In the rows, 128 means zero.
The rows of D fall into 4 groups, which share some directions, and each row is roughly a mix of its group's hidden directions.
D (112 x 11):
[[112 160 117 109 113 151 103  60 145 110 102]
 [ 67 123 108 171 142 121  94 104 156 131 111]
 [112 161  95 107  96 147  82 114 118 102  86]
 [154 121 127 100 106 168 152 161 119 145 187]
 [111  80 134  97 167 143  87 111 113 123 167]
 [173 140 116 178  92 125 161 145 152 145 102]
 [108 149 137  85 158  91 162 147 137 118 176]
 [ 79 147 107 129 124  94  76  97 146 114 105]
 [134 165 130 118 129 117 108  54  91 135 118]
 [188 124 158 140 143 155 172 134 110 133 162]
 [140 100 172 111 150  88 128  88 100 153 156]
 [ 81 138 102 184 133 115  95 152 153 132 149]
 [129  87 130 132 131  79 132 153 175 173 122]
 [138 170 109 161  75 151 143  88 114 145 125]
 [133  95  98 127 144 117  58 119  94 136 109]
 [109 166 154 106 140 112 163 184 158 122 148]
 [130 100 128 120 111 168  80 117 140 100  75]
 [160 104 114 162 117 137  95 121  99 132  66]
 [ 90 151 120 117 125  95 124 182 181 136 130]
 [141 143 152 134 139  94 170 164 137 162 178]
 [ 87 177 127 149 133 104 117  77 115  97 132]
 [131 107 126 172 169 112 126 107 162 150  77]
 [ 90 181 136 135 155  74 137 136 130 133 157]
 [106 166  88 158  96 175 133 105 135 134 101]
 [121  58 153 129 161 148 105 149 124 116  98]
 [115 122 116  79 109 120  70 149 115  95 100]
 [157  85 128 120 143 185 156 120 146 167 133]
 [120 191 163 130 170 120 147 137 123  95 149]
 [135  98 122 142  59 137 121 137 166 139  90]
 [109  96 135 106 152 140 132 176 181  96 145]
 [163 132 106 117 128 160 193 107 105 115 156]
 [ 90  89  97 113 103 147 100 147 121 136  76]
 [ 91 157  77  95 108 107 160 111 154 112 139]
 [123 175 141 147 174 118 158 123  81 122 158]
 [ 76 127 105 175 130 105  89 152 157 133 132]
 [164  72 125 127  86 135 104 122 167 150 119]
 [106 143 110 123  96 154 107 178 111 114 182]
 [ 90 130 137 138 142 148 141  67  98 164 156]
 [147 195  93 122 107  87 121 125 146 138 146]
 [129 157 149 129 127 101 198 166 147 117 112]
 [137 143 134 149 101 125 133  55 104 166 117]
 [120  97 143 101 178  89 152 159  94 112 117]
 [ 94 122 129 141 140  80 102  99 143 119  69]
 [160 156 124 175 160 137 117 144 108  99  81]
 [143 155 124 160 103 126 139  70  93 168 115]
 [160 146 117 120 137 150 197 115 106 117 166]
 [112 156 141  90 148 102 155 149 165 119 180]
 [ 97 162 103 108 109 152  89  82 105 117 102]
 [144 127 115 173  85 166  95 111 140 143  89]
 [124 162 130  99 134 129 100  53 124 110 115]
 [136 153 131 114  99  88 137 172 123 129 189]
 [187 174 103 145 106 107 131  99 105 129 114]
 [104 124 134  93 148 133  99 135 176 126 188]
 [ 97 120 141  79 150 116  86 103  82 122 143]
 [123 176  99 136 175 149 144 168 130  94 141]
 [163 121 150 115 132  63 164 128 152 160 136]
 [ 50 142 117 119 110 126 156 132 111 151 154]
 [139 127 101 136 143 145 181 118  65 142 151]
 [ 94 117 151 133 118 152 126 167 199 130 128]
 [108  97 154  73 165 114 102 132 141  97 151]
 [ 95  80 161  90 126 121 103  86 119 143 145]
 [154 114 122 142 140 179 115  87  83 100 105]
 [132 135 118 115 108 186 138 150 112 130 192]
 [184 101 163 137 135 185 132 139 111 117 118]
 [193 148 122 103 153 109 105 101 131 111 163]
 [134 100 135 139 160 125 129  86 145 139  59]
 [131 142 192 143 149 114  83 159 156 122 119]
 [184 123 122 151 128 121 132 108  78 120  80]
 [ 91 152 128 110  91  72 109 150 123 112 162]
 [127 136 137 124 100 139 121  46 156 134 108]
 [128 145 124 129 135 181 109 111  87  84  88]
 [165 143 123 188 119 126 179 139 132 159 130]
 [ 77 166 108 140 161 102 137 121  77 130 133]
 [127 185 140 123 120  85 126 110  93  82 125]
 [159 137 175 121 149 167 162 176 123 113 135]
 [116 120 116 121 111  85 163 163 147 178 163]
 [169 176  99 154  87 129 120  90 117 140 119]
 [104 132 111 158 116  90  93 191 144 127 140]
 [ 92 115 134 166  84 185 133 115 135 147 110]
 [ 96 151 120 104 139  84 127 179 173 131 141]
 [130 107 121  98 113 204 140 127 117 138 164]
 [145 154 179 146 175 155 130 145  92 104 126]
 [148 131 144  85 132 112  99  97 175  84 109]
 [151 107 100 112 117 165 193 138  99 138 143]
 [ 97 123 143 110 137 134 111 163 199 126 156]
 [107 133 130 105 144 112  99 119  49 142 143]
 [ 77 144 138 108 123 135 138 148 182 134 175]
 [ 70 128 106 100 104 105 111 160 163 133 101]
 [117 178 113 105 140 135  98  71  99 109 116]
 [126 159 146 119 134  82 129  80 107  95  87]
 [159  99 125 112 119 169 151 167 137 162 172]
 [140 126  90  94 101 142 196 131 142 127 152]
 [124 151 119 173 159 158 185 133 149 139 155]
 [ 99 129  91 120 123 111  55 142 152 147 135]
 [ 61 129  90 108 124 121 135 163 106 141 102]
 [105  90 116 100 113 197 104 126 116 120 108]
 [176 119 143 148 115 179 126  74 116 120 133]
 [180 150  98 155 102 125  81 111 135 135  97]
 [177  91 102 121 105 174 160 102 115 124 131]
 [105 125 128  73 126 116  69 114  96 105 117]
 [ 87 119 100 137 109 180  97 162 127 125 164]
 [ 90 163  81 122 120 166 102 155 108 105 109]
 [167  96 134 125 153 178 164 104 142 164 125]
 [131 134 105 152 143 139 151 211 132 117 136]
 [139  85 141 145 104 136 155 153 196 132 124]
 [121 123 108 129 113 198 117 165 117 128 171]
 [ 82 154 128 141 153  76 135 154 105 162 149]
 [141 154 145 144 158 100 142  70 120 111  82]
 [159  74 101 137  92 139 103  85 136 144 117]
 [114 105 140  95 158 143 135  93  91 121 185]
 [155  78 174 129 162 147 150 144 128 100 103]
 [ 70  98 109 134 130 174 102  95 145 136 119]]

In each list below, one row fits none of the groups, and each other row fits one group, some only roughly. Which row is it?
  k569: [163 119 141 150 129  91 153 126 130 175 182]
  k31: [149 110 146  92 177 113 132 105 103 105 176]
  k767: [143  89 112 128 123 188 128 123  83 120  92]
  k723: [177 132 135 101 118 162 130 167  84  99 111]
  k287: [119 110 119  90 121 203 146 123 110 102 116]
  k737: [156 118 146 100 171  94 124 175 135  92 148]
  k710: [159  90 143 116  80  92 100 124 106 149  98]
  k281: [104 144 131  89 101 139 103 102  83  82 108]
  k312: [122 100 158 152 116 191 151  85 115 133 139]
  k214: [108 174 139 137 128  84 154  98 137 129 181]

k287
  k611: [ 89 119 110 173 159 175 110  94 144 132 115]
  k346: [122  99 157 115 165 101 155 183 146 108 106]
  k984: [142  96 127 153 148  99 140 155 178 178 136]
  k187: [182 147 136 102 134  75 103 123 104 106 105]
  k8: [160 112 131 133 120 205 112 128 146 105 152]
  k256: [152 106 139  98 104  77 139 178 143 154 145]
  k919: [107  77 149  85 101 123  97  85 139 133 123]
  k953: [129 122 109 101 122 189 154 126 108  83  96]
  k292: [125 159 102 183 118 165 159 121 103 163 125]
  k789: [129  97 165  82 122 103  94  76 136 119 125]
  k285: [ 83  75 128  87 106 128 114 105 149 152 111]
  k671: [141 133 145  96 188 111 132 136 159  91 164]
  k122: [122 126 163 115 117 107 129 194 179 139 133]
  k736: [174 145 113 130  88 116 113 118 167 107  79]

k8
  k632: [ 66 124 110 139 105 143  85 143 159 160 129]
  k269: [166 139 185 135 139 109 130 150 177 130 158]
  k850: [116 158 121 117  93 139  82  89  78 142 143]
  k758: [163  75 139 158 104 116  96 108 137 169 128]
  k406: [146 134 114 192 159 125 132 169 157 148 149]
  k316: [ 97 161  94 148  81 148 119  93 117 160 147]
  k788: [100 113  96 156  94 134  76 139 146 158  96]
  k508: [178 111 151 154 124  99 139 121 140 168 175]
  k677: [105  98 134 107  99 126  92 170 169 136  89]
  k768: [103 141 135 103 139 179 124 150 100  85  86]
  k106: [ 88 118 129 117 144 139 126  48 133 136 110]
  k975: [139 125 158 103 165 121 131 159 186 101 159]
  k118: [163 113 181 118 141 159 159 120 166 107 153]

k850
  k937: [132 101 161  95 178 116 139 163 162 105 150]
  k186: [172 101 161 144 152 158 156 144  84 146 144]
  k14: [ 98 143 116 150 107 177 143  70 147 147 120]
  k136: [171  96 122 137 113 132 170 145 105 173 163]
  k515: [ 93 171  94  99 134 146 137 112 126  73 113]
  k457: [138 157 127 124 124 145 134  60 177 105 111]
  k738: [137  93 152 131  98 104 104 164 177 167 131]
  k978: [146  93  86 132 108 161 114  78 110 114  98]
  k504: [159 151 122 137 121 133 131 194  99 118 173]
  k807: [182 123 151 166 131 186 117 112 111 119 136]
  k625: [156 157 160  94 109  74 156 103 107 118 128]
  k448: [173 165 106 134 114 115 132 146 176  96  95]
  k708: [159 106 144 111 125 173 168 186 124 129 125]
  k981: [122 106 125 120 139 183 109 102 112 109  68]

k807
  k700: [ 70 146 107  87 140 105 134 168 119 142 155]
  k590: [158 138 132  99 112 181 132 140  79  90 123]
  k959: [104 144 131 162 116 163 156  68 144 158 140]
  k333: [144  78 136 149 127 181  84 103 137 131 113]
  k741: [144 130 130 148 131  60 133 179 154 147 137]
  k255: [170 123 158 138 159  78 138 126  87 149 153]
  k584: [157 124 154 100 164 114 112 156 186 107 149]
  k642: [155 100 125 161 152 101 140 167 172 167 132]
  k909: [135 114 141 132 155 157 163 181  77 149 137]
  k113: [184 105 153 126 104  79 119 112 106 154 111]
  k24: [168 119 173 104 141  89 122  80 153 123 135]
  k712: [122  99 128 148 107 189  94  82 116 139 133]

k700
  k586: [182 131 141 102 120 173 139 166  90 112 129]
  k17: [160 117  98 140 119 144 117  54 109 107 132]
  k266: [170 101 134 155  95 114 153 167 175 135 119]
  k891: [120 113  96 103 112 186 133 130 131  89  83]
  k426: [155  99 144 167 114 149 115 147 148 124  64]
  k703: [187 140 131 149 139 115 164 157 174 109 122]
  k811: [ 75 126 134 122 110 165 148  95 107 144 175]
  k427: [110 100 125 120 150  99  95 183 164 127  94]
  k474: [169 108 111 149 118 152  61 104 130 131 104]
  k120: [115  65 167  95 132 127 131 123 168 129 153]
  k264: [135 135  88 166  86 141 133 164 128 163 165]
  k208: [171 113 139 105 123  89 157 172 144 162 152]
  k430: [118 177 128 112 187 135 131  87 139 102 146]

k264
  k531: [ 95 139 153 104 134 133 137 206 140 125 112]
  k468: [144 160 109 164 131 164 119 181 111 112 166]
  k817: [116 115 144  96 112 134 145 201 165 129 112]
  k644: [125 142 120 161 126  97 134 167 155 152 190]
  k200: [158 150 141 125  95 130 149 159 153 153 189]
  k550: [118 146 122 133 139 197 135  77 103 107 127]
  k911: [ 70 150 112 103 122 125 104 136 149  92  84]
  k277: [132  89 116  94  94 178 141 146 144 114  89]
  k182: [ 93 120 136  88  92  62 110 137 129 120 125]
  k747: [143 136 136  79 112 179 135 107  83  99 125]
  k409: [162 117 148 173  97 172 124 122 145 125  82]
  k319: [149 114 148 125  87  88 113  96  85 162 107]

k200
  k787: [162 128 150  83 136  78  89 109 129 101 118]
  k949: [ 88  86 149 137 156 145 152 140 102 162 168]
  k73: [110 119 149 125 151 121 165 101  64 149 159]
  k659: [180 122 141 136 117 113 172 134 145 155 181]
  k473: [ 83  77 136 137 119 145 144 172 136 154 160]
  k602: [112 124 149 155 131  68  83 134 157 161 136]
  k994: [ 98  61 150 125 128 123 123 145  95 162 155]
  k544: [134 105 129 151 109 108 140 178  71 163 132]
  k128: [163 121 154 111 103 100 113  64 153 128 106]
  k498: [135 115 160 136 131 139 135 176 192 117  96]
  k933: [110  92  78 113 104 167 127 116  99 124  88]
  k23: [139 183 104 171 146 137 158 121  87 146 135]

k73
  k731: [168 190 123 142 165 108 142 102 104 118 134]
  k834: [179 114 136 154 117 166  87 115 168 119 108]
  k231: [144 112 120 176  79 125 149 143 105 177 114]
  k326: [183  98 141 137 158 122 163 127 156 167 107]
  k351: [144 142 147 101 155  96 149 166 181 111 154]
  k22: [125 136 118 168  79 173 127  86 108 147 113]
  k897: [120  84 167 128 124  95  91 172 153 140 112]
  k725: [ 96 115 119 121  61 146  99 104 122 150  95]
  k273: [ 74 141 145 142 152 100 110 171  95 146 105]
  k441: [ 93 114 153 102 147 144 122  58 148 133 145]

k897
  k956: [103 169 137 133 123  54 122 102 124 107 127]
  k917: [154 173 135 112 112 114 130 150  70  85 126]
  k173: [190 111 137 146 154 134 166 149 149 165 134]
  k297: [109 101 147  68 117 137 126  81 112 113  94]
  k685: [ 73 155  93  88 118 135 144 144 142  97 103]
  k27: [116 100 112 170 132 174  70 111 128 146 132]
  k415: [110  74 140 140 122 118 140 162  94 173 159]
  k462: [164 113 162 101 124  72 100 100 100 133 125]
  k490: [145 167 113 161 141 175 140 152 109 114 176]
  k41: [158 137  91 135 124  75 115 137  93 135  81]
  k986: [157 185 110 108 139 117 106 108 146  82 101]

k27
  k675: [163 157 103 144 131 135 146 167 176  91 105]
  k794: [159  83 167 145 109 136  85 147 157 150 111]
  k388: [ 88 114 133 146 141  65 125 102 166 149 114]
  k928: [109  97 140 119 118 158  82 161 134 122  71]
  k95: [162  75 157 110 111  89 120 163 157 125 124]
  k592: [139 123 111 134 145 213 123 113 108 121 109]
  k478: [150 147 111 107 129 127 111 156 181  76  99]
  k9: [182 101 139 142 117 109 175 148 148 167 115]
  k633: [133 127  97 164  91 156  88  96 108 149  96]
  k178: [175 143 121 149 135 147 146 187 124 139 170]
  k830: [111 139 140 132 115  41 119 127 151 135 131]
  k867: [105 147 115  82 160 142  97 141 148  72 127]
  k761: [127 167 125 110 139 159 128  94 135  60 111]

k9
  k812: [ 66 120 123 135 128 133 102  74 134 118  93]
  k565: [ 74  86 124 120  86 161 110 121 120 158 135]
  k595: [173  85 153 138 100 117 114 139 171 162 143]
  k998: [139 189  98 166 140 143 146 135  84 139 118]
  k377: [ 69 145  92 130 140  82 145 130 109 158 142]
  k349: [145 109 122 147 114 107 130 201  87 145 127]
  k372: [123 155 108  95 154 131 101 169 139  69 120]
  k519: [189 106 124 152 122 140 130  69 117 130 149]
  k254: [138 128 106 174 121 125 161 181 124 168 156]
  k502: [123  94 131 126 138 154 159 102 163 179 168]
  k202: [151 144 120 157 129  97 101 196 118 103 109]
  k336: [140 105 143 175 125 122 176 135 114 180 152]
  k435: [ 94 130 152 113 132 140  80 154 149  99  77]
  k533: [144 163 134  82 168 108 104 104 135  82 124]
  k204: [ 65 137 132 119 140 126  94 166 127 118  82]

k254
  k127: [144 170 125 137 184 137 164 129 149 100 163]
  k814: [174 105 117 137 136 137  55 110 123 125 110]
  k718: [136 127 128 157 103 152 164  89  69 133 104]
  k657: [150 155 142 115 196 105 146 141 135 100 158]
  k203: [145 119 121 162  65 123 129 125 112 164  84]
  k438: [136 108 161 135 127 126 151  64 176 145 143]
  k952: [152 119 129 132 117 177 117  65 101 128 160]
  k779: [ 91 175 124 105 119  93 170 145 140 136 165]
  k142: [ 87 124  97 146 128  77 107 115 100 173 136]
  k408: [137 126 155 148 159 195 118  97 105 101 116]
  k688: [109 139  84 134 136 143 134  71  78 106 120]
  k915: [171  99 167 148 128 175 127 124 167 109 110]

k408
  k282: [120 174 169 122 132  81 153  98 105  99 125]
  k845: [147  75 164  92 113 101 102 109 160 117 111]
  k460: [ 92  92 112 142  83 149 115 161  93 159 120]
  k107: [ 80 132 111 136 118  72  86 128 142 162 122]
  k987: [113 172  95 107 134  76 145 126 101 140 165]
  k936: [128 157 152 131 138  57 150  83 127 123 127]
  k236: [ 84 105 108 116 148  79 126 165  98 135  99]
  k356: [110 128 125 168 141  70 123 141 170 160 152]
  k383: [ 96  81 118 144 120 165  69 121 127 145 113]
  k114: [181 113 128 158 132 116 138  80 114 151 170]

k282
  k33: [132  84 114 102  85 119 143 166 162 166 120]
  k784: [149 143 118 131 109 154 131 191 112 124 182]
  k554: [113 156 147 177 119 128 132  80 103 176 124]
  k562: [166 157 133 119 132 166 124 139  76  85 107]
  k960: [150 146 138  86  94 111 151 158 112 137 185]
  k376: [146 127 144  98 131 192 162 150 124  88 116]
  k948: [ 89 119 102 155 139 196 115 101 136 136 143]
  k57: [174 152 165 137 132 131 186 133 151  99 120]
  k808: [121 130 137 107 117  90  98 134 106  91  64]
  k354: [116  93 125 120 100 100 132 177 155 181 133]
  k479: [123 103 132 141  74 120 117 103  83 177 119]
  k259: [130  74 119 102 110 174 123 167 144 158 142]

k554
